In the data rows, zero lies at 4.5, halfway between 4 and 5.
Each group spreads out from one shared centre, both ways along 2 directions of its own. There are 3 groups.
Here is the table:
[5 5 4 4 6 3 5 5 4 3 4 6 5 4 4 3 5 4 4 5 4 5 5 5 5 5 4 5 4 4 6 5]
[5 4 5 5 5 6 5 5 7 3 4 5 4 6 6 3 4 4 4 5 7 5 4 5 4 7 5 3 4 5 4 4]
[4 6 9 5 1 4 6 3 3 7 5 2 8 3 4 7 3 5 2 3 5 3 5 8 2 5 5 2 5 5 3 3]
[4 3 4 4 2 4 4 3 5 6 4 3 3 5 4 5 4 4 4 5 4 3 2 4 4 5 5 6 5 4 4 4]
[6 5 6 5 6 5 5 6 5 3 4 5 7 4 4 4 4 4 5 5 5 6 6 5 4 5 4 3 4 5 4 5]
[2 4 2 6 8 0 4 8 5 0 5 9 0 1 4 1 6 7 9 9 3 0 4 2 9 4 6 6 3 5 5 8]
[4 4 4 4 6 2 4 5 4 3 4 7 2 4 5 3 5 4 7 6 4 4 5 4 7 4 5 5 4 6 5 6]
[5 4 5 5 2 7 5 3 5 8 3 2 7 7 6 5 4 4 2 3 7 6 4 6 2 7 4 4 6 5 3 4]
[5 5 4 3 6 6 5 6 6 3 4 5 4 6 6 4 4 3 6 4 7 6 4 5 4 6 5 4 4 4 5 6]
[5 5 7 4 6 5 5 5 5 4 4 4 8 4 4 4 4 5 5 4 5 7 6 6 4 4 4 3 3 5 4 5]
[4 4 3 4 5 3 4 6 6 3 5 6 3 4 6 4 4 6 6 5 5 3 4 3 6 4 6 5 4 4 4 5]
[3 5 3 4 6 2 4 6 5 2 5 7 2 3 5 2 5 6 8 7 4 3 5 3 7 3 5 5 4 5 5 6]
[7 6 7 4 9 6 7 9 5 1 3 7 9 3 5 1 4 4 7 5 6 9 9 7 6 6 3 3 1 5 6 6]
[4 5 5 5 6 3 4 6 4 4 5 7 3 4 4 3 6 4 7 6 4 4 4 4 6 5 6 5 5 5 5 6]
[5 4 4 5 5 7 4 4 6 3 4 5 3 6 5 4 4 4 5 6 6 6 4 4 3 5 4 5 4 4 5 5]
[5 4 5 4 4 7 4 4 5 6 5 2 6 6 5 5 4 4 3 3 6 7 5 6 2 6 3 3 4 4 6 4]
[4 4 5 5 3 5 5 4 4 4 4 4 3 5 5 5 5 4 4 4 4 4 4 4 4 5 4 4 6 5 5 4]
[5 4 6 4 5 5 6 4 4 4 5 4 6 5 5 4 4 5 4 4 5 5 5 5 4 5 4 4 5 4 4 5]
[6 1 0 4 3 6 4 2 2 2 7 5 2 5 0 8 6 3 4 4 2 2 1 2 2 2 4 7 7 4 7 6]
[5 5 5 5 7 6 5 6 6 4 4 6 5 4 4 2 4 4 5 5 5 7 6 6 4 5 5 4 3 6 5 5]
[3 4 4 5 2 3 4 3 0 6 6 5 6 2 2 8 6 6 1 2 0 1 5 4 6 0 4 7 4 3 3 2]
[5 5 5 4 6 6 5 6 6 3 4 6 6 4 5 3 4 4 6 4 4 8 6 5 5 6 5 4 2 5 5 5]
[6 3 6 5 2 8 5 3 5 9 4 1 8 7 5 6 4 2 2 3 6 9 4 6 2 5 4 4 5 5 4 3]
[3 6 5 4 4 3 5 3 2 7 5 4 7 2 3 6 5 6 2 4 1 3 6 5 6 1 4 4 3 3 3 3]
[4 7 7 5 5 4 5 6 3 6 3 3 7 5 6 5 5 5 3 3 3 5 7 6 6 4 5 4 2 4 2 3]
[5 5 3 5 3 4 3 4 5 5 5 5 3 5 6 5 4 5 4 5 6 4 4 3 4 6 5 3 5 4 4 6]
[3 3 2 5 2 4 4 2 2 4 7 5 3 3 1 6 4 4 4 3 2 3 3 2 3 2 3 7 6 3 5 3]
[6 5 6 4 9 6 5 8 5 2 3 6 8 5 4 2 5 3 6 5 5 9 9 6 5 6 4 3 1 5 7 5]
[6 5 6 5 4 5 5 4 4 5 5 3 6 4 4 6 4 5 4 5 5 5 3 5 4 6 4 3 4 5 5 4]
[5 4 5 5 3 7 6 4 5 6 4 3 6 7 5 5 4 3 4 3 6 7 4 5 3 6 4 3 5 5 4 4]
[4 6 5 5 4 3 4 4 2 5 5 4 6 3 3 6 4 5 3 2 1 2 6 5 6 2 4 5 4 3 3 3]
[4 2 2 4 3 5 4 2 2 4 7 5 4 4 1 6 6 4 4 4 1 3 3 3 4 2 4 6 6 3 6 3]
[4 5 8 4 1 4 5 2 3 8 5 1 6 3 4 7 4 5 2 2 5 3 4 6 3 4 6 3 6 3 2 3]
[4 5 5 5 5 4 5 4 4 4 4 5 5 4 4 4 4 5 4 5 4 5 5 6 4 4 4 5 4 4 5 4]
[3 6 3 3 9 0 4 8 5 0 5 9 0 1 3 1 5 6 9 8 2 1 5 1 9 3 6 5 4 5 6 7]
[4 5 4 4 5 4 5 5 6 3 4 6 5 4 5 4 5 5 5 5 5 5 5 4 6 4 4 4 4 3 5 6]
[5 4 6 4 4 6 4 3 5 6 4 2 7 8 5 5 4 3 2 3 7 6 4 5 2 6 4 4 5 4 4 5]
[4 5 2 4 9 1 4 8 5 1 6 9 1 1 3 2 6 6 9 9 2 3 7 2 9 4 5 6 3 5 5 7]
[5 2 4 6 5 5 4 4 5 3 4 5 4 6 5 4 5 4 5 5 4 5 3 4 3 4 5 6 6 4 5 5]
[5 3 1 4 6 5 4 4 6 3 5 6 2 7 6 3 6 4 5 5 5 6 4 2 5 4 4 6 4 5 7 6]
[6 3 2 3 7 7 5 6 9 3 4 5 2 8 7 2 3 3 7 7 9 9 2 5 2 9 5 4 6 6 7 7]
[4 4 3 4 8 3 5 6 5 2 5 6 2 3 3 4 5 6 6 7 3 4 6 4 6 4 5 5 4 4 5 5]
[4 4 3 6 3 5 4 4 3 4 6 5 5 4 2 6 5 4 3 4 1 3 4 3 4 3 4 6 6 3 5 5]
[5 7 9 4 8 5 6 8 8 6 1 3 7 7 9 2 2 4 7 6 8 9 8 6 7 9 6 0 1 8 3 5]
[4 5 4 5 0 4 4 2 3 8 5 1 4 4 4 6 4 5 3 3 5 2 2 6 2 4 4 4 7 4 3 3]
[5 4 6 4 5 8 5 4 5 6 5 3 7 6 3 6 3 3 3 2 5 9 6 6 2 5 2 5 4 4 7 3]
[3 5 3 5 8 1 5 7 5 0 5 8 2 3 4 2 5 5 8 6 1 2 6 3 8 3 4 5 3 4 5 6]
[3 2 1 5 2 4 3 2 5 5 6 4 0 6 5 5 5 4 4 5 5 3 1 2 4 5 4 8 7 4 4 5]
[5 4 3 5 8 7 4 6 6 2 5 7 4 5 5 3 5 4 7 4 5 7 5 3 5 5 5 5 3 5 7 6]
[4 5 3 5 6 1 3 6 6 2 3 9 0 3 6 2 5 6 8 9 4 1 3 1 8 5 7 4 4 6 3 7]
Some new rows, each followed by its group:
[3 5 3 5 5 3 4 6 5 3 5 7 2 4 5 3 6 5 8 7 4 3 4 3 7 6 6 4 4 5 4 5] X
[5 3 3 4 4 5 4 5 6 3 5 5 4 4 4 4 5 3 5 5 5 5 3 3 3 6 4 6 5 5 5 5] K
[5 5 5 3 9 6 6 5 5 2 6 6 4 3 3 5 5 4 5 4 4 6 7 4 6 4 3 5 4 4 6 4] X
[3 7 8 4 5 3 4 6 3 6 3 4 9 4 7 5 4 6 3 3 3 4 7 7 7 4 4 3 3 4 2 4] K
[4 3 3 5 1 4 4 2 4 7 5 3 2 5 5 5 4 4 3 4 5 2 1 3 4 5 4 6 7 4 4 4] F
[6 5 5 3 5 5 5 5 5 4 5 4 3 5 4 4 4 5 5 5 5 5 5 5 4 5 5 4 5 4 6 5] X
[4 4 5 4 4 5 4 4 5 4 5 4 6 5 5 4 4 4 4 4 4 4 5 4 4 5 3 5 3 4 5 4] K
[5 4 4 5 4 3 4 5 5 4 3 5 2 4 7 2 5 5 6 6 6 3 3 3 6 4 6 4 6 6 3 7] X
[3 4 3 5 8 3 5 7 5 1 5 8 2 3 3 3 5 6 8 7 2 2 6 2 8 3 4 5 3 5 6 6] X
[5 4 4 4 4 7 5 4 4 6 5 3 6 7 5 5 4 5 4 4 6 7 5 5 2 6 4 4 5 5 4 4] X
[5 4 5 4 5 4 4 5 5 4 4 5 4 7 6 5 4 4 4 5 6 5 4 5 5 6 4 6 4 5 3 5] K
[3 8 9 6 3 2 5 4 0 8 4 4 9 2 2 8 5 8 0 1 0 0 9 6 8 0 3 4 2 2 2 1] K
[5 7 8 5 5 5 6 6 3 6 4 3 9 3 4 6 3 5 3 3 5 5 6 8 3 3 3 2 4 4 3 3] F
[5 3 4 5 3 5 4 3 4 7 4 3 3 5 5 6 5 5 4 4 4 4 3 4 3 5 5 5 6 4 4 5] F
[4 5 5 4 4 6 4 3 5 5 4 4 6 5 5 4 5 4 4 5 7 6 4 5 3 5 5 4 5 5 3 4] X
[5 5 3 5 5 3 4 5 5 4 4 6 3 4 5 3 4 5 6 7 5 3 5 4 5 6 7 5 6 5 4 5] X
[6 4 5 5 1 5 4 4 5 6 4 2 4 5 7 3 4 5 4 5 7 5 2 4 3 5 6 4 6 5 3 5] X
[6 4 6 3 5 8 4 4 5 5 4 3 7 6 3 5 4 2 3 4 5 7 6 6 2 4 3 5 3 4 6 3] X
[4 5 4 5 6 4 4 6 5 3 4 7 3 4 5 4 5 5 6 6 5 4 5 4 6 4 4 4 4 6 4 5] X
[5 3 2 5 2 4 4 2 1 4 8 5 4 3 0 7 6 5 2 3 0 1 4 3 4 1 4 9 5 4 6 3] K
[3 4 3 5 2 2 4 3 0 6 7 5 8 1 0 9 7 5 1 0 0 0 7 4 6 0 3 7 4 1 3 1] K
[5 5 4 5 5 5 5 4 5 5 4 5 5 5 6 4 3 5 6 5 6 5 6 5 5 5 5 4 4 5 4 5] K
[6 4 4 4 3 5 4 4 6 5 4 5 3 5 6 4 4 5 6 5 7 5 3 4 5 6 6 4 6 5 4 4] X
[4 4 3 4 4 5 4 4 6 5 4 5 3 5 5 3 5 4 5 5 5 4 4 4 4 6 4 6 5 5 6 5] F
[5 6 6 4 7 6 4 6 8 4 3 5 4 6 8 3 3 4 6 6 8 8 6 6 3 8 4 2 5 5 5 5] K
[4 4 2 5 5 4 4 4 4 4 6 4 4 5 3 4 5 4 4 4 3 3 3 5 3 3 5 6 4 5 6 4] K
[2 2 4 6 0 2 4 0 3 9 6 0 0 5 5 9 4 7 1 3 4 0 0 3 2 3 5 7 9 3 2 3] F
[3 5 3 4 9 0 4 8 6 0 5 9 1 1 4 2 5 5 8 8 3 3 5 2 9 3 5 6 3 5 6 6] X
[4 6 9 6 0 3 5 1 3 9 4 0 9 2 3 9 3 7 0 2 4 1 3 8 1 3 6 2 7 3 0 0] F
[4 6 6 4 5 4 6 6 5 6 2 4 7 5 7 4 4 5 5 4 5 5 7 5 6 7 5 3 3 5 4 4] K
[3 6 9 5 1 3 7 2 3 8 4 1 8 3 4 8 3 6 2 1 4 4 5 8 1 3 4 3 5 4 2 2] F
[6 5 4 5 7 6 4 6 7 4 3 5 3 7 7 2 5 4 6 6 9 8 4 6 4 8 4 3 3 6 4 7] K
[7 5 6 5 1 9 5 3 5 9 4 0 9 9 6 9 3 3 1 1 8 9 5 7 0 7 3 2 6 5 4 3] X
[3 6 7 6 4 4 5 5 3 6 4 5 7 4 6 5 4 6 4 3 2 5 6 6 6 4 4 3 3 4 4 3] K
[5 4 5 5 5 5 5 5 5 4 3 4 5 5 5 4 4 4 4 5 6 5 5 5 5 6 4 4 4 5 5 4] K
[6 3 3 4 6 6 4 5 7 3 4 5 5 7 5 4 5 3 5 6 7 7 3 4 2 6 4 5 5 5 6 6] K
[6 4 4 4 5 6 4 5 7 4 5 5 3 6 5 3 4 4 6 6 7 6 4 5 3 7 5 4 5 6 6 5] K
[6 4 5 5 0 7 5 3 5 8 3 0 6 7 7 6 3 3 2 3 8 7 2 6 0 7 5 3 6 4 3 4] X
[4 3 3 4 3 4 3 3 3 4 5 3 5 3 3 6 5 4 4 3 1 3 5 4 4 2 3 6 5 3 5 5] K
[3 5 6 5 0 3 4 2 4 8 6 2 3 5 5 7 4 5 2 3 5 0 2 4 3 4 4 4 7 3 2 3] F
[5 4 5 4 5 6 4 3 4 5 4 4 6 5 5 5 4 3 4 3 5 6 5 5 4 6 4 5 4 5 6 4] X
[5 5 4 5 2 4 3 5 5 5 4 4 3 6 8 4 5 4 5 6 7 4 3 4 5 6 7 4 6 5 3 4] X
[4 8 9 5 5 3 5 6 3 7 2 4 8 5 9 3 4 5 4 3 5 4 9 7 8 6 6 2 1 4 2 3] K
[4 5 4 4 6 5 5 5 6 4 4 6 5 5 5 4 4 4 5 5 6 5 4 5 4 4 5 4 4 5 4 5] K
[5 4 4 5 7 3 4 6 5 2 5 7 3 4 5 3 5 6 6 6 5 4 6 3 7 4 4 5 3 4 5 5] X
[5 4 6 5 2 9 5 3 5 8 4 0 7 7 5 6 4 3 2 2 7 9 4 6 2 6 3 3 6 4 4 3] X
[5 0 0 5 2 5 3 1 2 3 8 5 3 3 0 7 7 4 3 3 1 1 1 2 2 0 4 8 7 3 7 4] K
[4 5 5 4 6 5 5 4 4 4 4 5 4 5 5 4 4 4 4 4 5 6 5 5 4 5 4 3 4 5 5 5] X
[3 5 3 5 8 3 4 6 4 1 5 8 3 4 3 3 6 5 7 6 2 3 6 2 7 4 5 5 4 4 6 6] X
[4 1 0 5 2 5 5 3 5 2 6 5 2 4 1 6 5 4 4 5 2 3 1 3 2 2 4 7 7 5 7 5] K
